Each named turn below is shown by a few rows before and after it. Which turns, in which order, take the first row of each later pair to the second? The first pair is answered.
turn Lizo:
[ 1.91 -5.71  0.98 -5.26  3.65  4.20 -5.31 -4.16] => [ 1.02 -0.35  2.31  1.41  6.41 -1.94 -3.40 -8.76]
[-1.05  1.09 -0.23 -1.35 -1.74  1.47 -0.87  2.41] => [ 0.74 -0.49  1.00 -3.07 -1.23  1.28 -0.61 -0.15]
[ 4.99 -0.13 -0.74 -0.32  6.09 -3.18 -1.52 -4.22] => [ 1.00  3.84 -2.67  4.16  5.76 -4.15 -1.38  0.37]
turn zafi:
[-2.61 -0.35  0.25  4.34 -2.28  0.86  2.11  3.08] => [ 2.45  3.85  0.12  1.69 -1.21 -1.94  4.19  0.02]
[ 0.07 -2.59  2.05 -3.69  0.76  1.08  0.66 -1.11] => [-3.79 -1.42  0.86 -0.33 -0.05  1.35  0.13  2.61]
[-1.25 -4.90  1.58 -0.84 -2.27  2.37  0.99  0.69] => [-2.71  1.03 -0.48  2.20 -2.61  0.19  2.16  4.02]
turn Mep:
[-2.74 -2.92 -0.05  0.91  0.07  1.44  2.40  1.97] => [-1.38  2.01 -2.41  1.27  3.34  0.01  0.77  1.98]
[ 2.65  2.60 -1.80 -1.44 -0.40  0.02  0.04  2.10] => [ 0.86 -2.26  0.01 -1.35 -2.47  1.97  0.25  2.04]
[ 1.57 -1.18 -2.07 -4.76 -3.49  0.95  1.40  1.85] => [-0.29 -1.93 -3.67 -3.75  0.30  2.34 -2.94  1.86]
[ 0.63 -2.68  1.27 -0.19  0.50 -0.41 -0.18 -1.23] => [ 1.66  0.16  0.26  0.01  2.22 -1.16 -0.94 -1.30]
turn bug:
[ 3.81  1.83 -0.20 -4.99 -2.00 -1.04  2.97 -1.07] => [ 3.67  0.70 -0.06 -5.62 -2.21 -0.26  2.56 -1.25]
[ 1.11  0.50  0.85 -1.05 -1.29 -1.53  2.22  0.73] => [ 1.05 -1.48  0.64 -2.33 -1.19  0.03  0.77  1.09]
[-0.09  3.29 -1.38  1.32  2.89 -1.51 -0.33 -0.59] => [-0.90 -2.14  2.12  1.62 -0.08 -1.20  1.56 -3.10]
[-2.96 -4.99  0.67  2.92 -2.70 -1.98  0.77 -2.43] => [-2.03 -3.02 -4.32 -0.93  1.20  1.51 -4.60  1.78]
Then:
Between the rows of a pair lie 2 to 3 turns.
[ 5.68  2.13 -1.08  2.45  4.87 -1.69 -2.89 -4.36] => [ 5.39  0.33  2.64  2.60 -3.37 -2.76  5.05 -3.04]
zafi then bug then Mep
[ 2.48 -0.98  0.58 -2.82  1.91  1.41 -0.76 -2.04] => [ 2.90  0.69  1.68 -1.71  0.76 -0.56  1.66 -3.07]
Mep then bug then bug
[-2.14 -4.84  2.23  0.92 -0.35 -1.06 -0.04 -0.50] => [ 0.88 -3.68  0.14 -3.99 -0.42  0.70 -1.14  1.65]
Mep then Mep then bug
[-2.02 -3.59 -0.16  0.05  0.49  2.66 -2.40  1.46] => [-3.27 -0.34 -1.28  1.89 -0.01  1.73 -1.33  3.56]
zafi then Mep then Mep
[ 1.45  1.84 -0.37  0.19 -2.76  3.09  0.51  3.30] => [ 3.13  3.09 -1.25 -0.80  0.30  2.95 -1.61  1.50]
zafi then Mep then Mep
[-2.78 -1.52  1.05  2.70  1.65 -0.20 -0.64 -2.46] => [-3.14  0.28 -1.94  1.57  1.69  1.55 -2.19  1.75]
bug then bug then Lizo
[-3.13 -3.41  2.12  3.68 -0.79 -0.01  0.08 -1.16] => [ 2.05  5.13 -1.34 -0.35 -0.59 -1.71  1.93  1.75]
bug then Mep
[ 0.62 -0.95  0.33 -2.28 -3.17 -0.87  3.11  0.90] => [-0.24 -3.40 -0.57 -1.40  2.34  0.35 -2.44 -1.54]
Mep then Lizo
[-4.80  0.41 -1.36  5.46  2.77 -0.24 -2.88  0.52] => [-4.78 -2.61  1.86  5.92 -0.81 -1.05  0.80 -1.46]
zafi then bug then zafi
[-2.37 -4.56 -1.38 -2.21  1.90  5.06 -6.07  3.37] => [ 1.49  4.56 -3.58 -4.12 -1.37  2.04 -0.71  7.47]
Mep then Mep then bug
[ 1.46 -0.61 -1.45 -2.73 -0.01  1.32 -1.08  0.91] => [ 0.77  1.24 -2.11 -1.54 -0.11  0.92 -0.59  2.73]
zafi then zafi
[ 3.40  2.48 -3.11 -3.03  4.81 -1.67 -3.25 -2.30] => [-2.04  3.92 -4.58  1.62  2.38 -0.96 -2.74  4.19]
zafi then bug then Lizo
[ 3.53  2.30 -1.85 -3.78 -2.02  0.42  0.81  1.03] => [ 1.21  4.66 -3.24 -0.48 -0.36 -0.54 -0.26  2.36]
Mep then bug
[-1.70  3.22  0.28  2.26 -0.18 -3.34  2.59 -2.61] => [-3.56  1.77  0.53  3.41 -1.13 -2.51  2.53 -1.75]
Mep then zafi
[ 0.61  0.05  0.07 -0.47  2.00 -2.41 -0.07 -3.64] => [ 0.87 -1.48 -1.20 -2.96  2.17  0.26 -2.06 -1.32]
Mep then bug
[-0.98 -3.45  0.06 -1.74  0.04  0.55 -0.22 -2.89] => [ 1.27 -0.15 -1.85 -4.40  0.63  0.64 -0.25 -1.07]
Mep then Mep then bug
[-1.62  3.48  1.80 -0.07  1.48 -1.52 -0.08 -0.20] => [-2.71 -1.05  2.66 -0.67  1.34  0.34 -1.78 -0.83]
zafi then zafi
[ 1.65  2.14  0.56  1.66  4.83 -3.68 -0.88 -6.11] => [ 2.66  3.19  1.38  0.78  2.59 -4.48  1.67 -5.88]
zafi then Mep
[ 0.77 -0.18 -0.99 -2.94  0.62  0.18 -0.17 -3.33] => [-1.88  1.18 -0.79 -0.48 -2.85 -0.49  2.74 -0.21]
zafi then bug then Mep
[-2.09 -1.93 -0.20  0.46 -2.14  0.87 -1.10  1.93] => [ 0.30  1.70 -2.17 -1.10  0.72  0.13 -2.47  1.34]
Lizo then bug
[-0.13  1.26 -1.79 -1.59 -1.65  1.20 -0.51  2.93] => [ 2.62  0.96  0.48 -1.69  0.07 -1.40  0.31 -2.73]
Lizo then Lizo
[ 2.19  1.69  1.96  0.88  1.06 -4.10  2.43 -5.57] => [ 0.23  0.24  1.65  2.62  3.14 -3.26 -0.12 -6.07]
bug then Lizo
[ 2.02 -3.58  0.81 -1.55  0.70  0.38 -0.39 -1.72] => [ 2.62 -1.44  0.85 -1.91 -1.88 -0.22  2.11  0.28]
bug then Mep
[-1.28 -1.01 -0.56 -0.68 -0.11  2.45 -0.73  3.35] => [ 0.89 -3.18  1.87 -1.66  0.17  1.52  0.13 -1.23]
bug then zafi then zafi
[-2.90 -2.63  1.94  2.83 -1.09 -0.30  0.77 -0.38] => [ 1.28  4.44 -1.30 -0.73 -0.20 -1.33  1.10  2.06]
bug then Mep
[-2.18  0.09 -0.04 -1.10 -0.83  2.62 -2.17  3.79] => [ 1.66  2.27 -0.13 -3.90 -0.62  1.25 -0.96  1.93]
zafi then Lizo
[-1.05 -0.71  0.76  3.73  2.33  0.47 -0.34 -2.64] => [-2.41  0.50 -1.00  3.47  1.06  1.79 -0.61  1.99]
zafi then Lizo
[-3.04 -4.74  1.84  1.69  1.38  0.13 -2.55 -0.71] => [-0.80 -2.86  3.54  0.30 -3.13 -1.76  3.10 -1.00]
Mep then Mep
[-1.66  3.09 -2.75  3.37  2.09  0.34 -2.10  2.17] => [ 0.78  0.00  0.25 -0.42 -4.99  1.02  3.58  2.74]
Mep then Lizo
[-2.88 -3.04  0.37 -1.54 -3.10  2.34  0.43  1.10] => [ 0.40 -0.83  0.81 -3.36 -3.77  0.49  2.56 -0.44]
Mep then Mep then zafi
[-1.42 -2.20  0.50  0.39  2.22  1.03 -3.26 -2.16] => [ 0.65 -3.07  2.12 -2.04 -0.89  0.80  0.35 -2.64]
Lizo then Mep then bug
[ 2.45 -1.59 -1.19 -3.29  3.72 -0.71 -2.29 -2.98] => [-1.66 -2.66 -0.33  1.67  4.52 -1.25 -2.86 -2.91]
zafi then Lizo then Lizo
[ 1.51  3.02 -0.20  1.97  2.68 -3.14 -0.54 -2.88] => [-1.74  0.80  0.03  4.23  2.97 -2.09 -1.82 -2.00]
zafi then Lizo
[ 0.93  4.35 -3.42 -1.44 -1.33  0.69  3.22  5.44] => [-0.16 -0.62 -2.88 -2.88 -2.29  3.78  1.84  6.17]
Lizo then zafi then zafi
[ 0.87  0.14  0.59  0.80  1.40 -2.90  0.76 -5.52] => [ 0.15  5.01 -2.43  1.05 -0.13 -2.87  1.44  0.13]
bug then zafi then Mep
[ 0.49 -0.77 -0.36 -2.09 -1.67  2.22  0.55  3.49] => [-1.56 -1.61  0.09  0.31 -1.25  2.31  0.13  3.35]
bug then Mep
[ 0.20  1.02 -2.43 -2.36  1.03  1.72 -2.06  3.03] => [ 3.08  0.86 -1.35 -3.50  1.74  0.24 -1.48 -0.64]
zafi then Lizo
[ 2.52  2.58 -2.27 -2.73 -0.07 -0.42 -1.65 -0.65] => [-0.19 -2.85  0.14 -0.06  0.41  0.09 -2.76 -3.68]
Mep then Lizo then Mep
[-3.84 -3.57  0.30  3.89 -1.89  1.78  0.44  4.17] => [ 2.08  0.18 -0.10  2.09  6.18 -1.52 -2.59 -3.55]
Lizo then Lizo then Mep
[-1.11  0.18 -0.44  0.96  2.08  0.25 -1.93 -0.03] => [ 1.25  2.15 -0.02 -0.52 -0.56 -0.98  1.36  0.47]
Lizo then Mep
[-2.94 -2.08  0.46  3.82 -0.98  0.34 -1.04 -1.27] => [ 3.49 -0.51  0.59 -2.36 -0.87 -0.40  0.32 -3.53]
bug then Mep then zafi
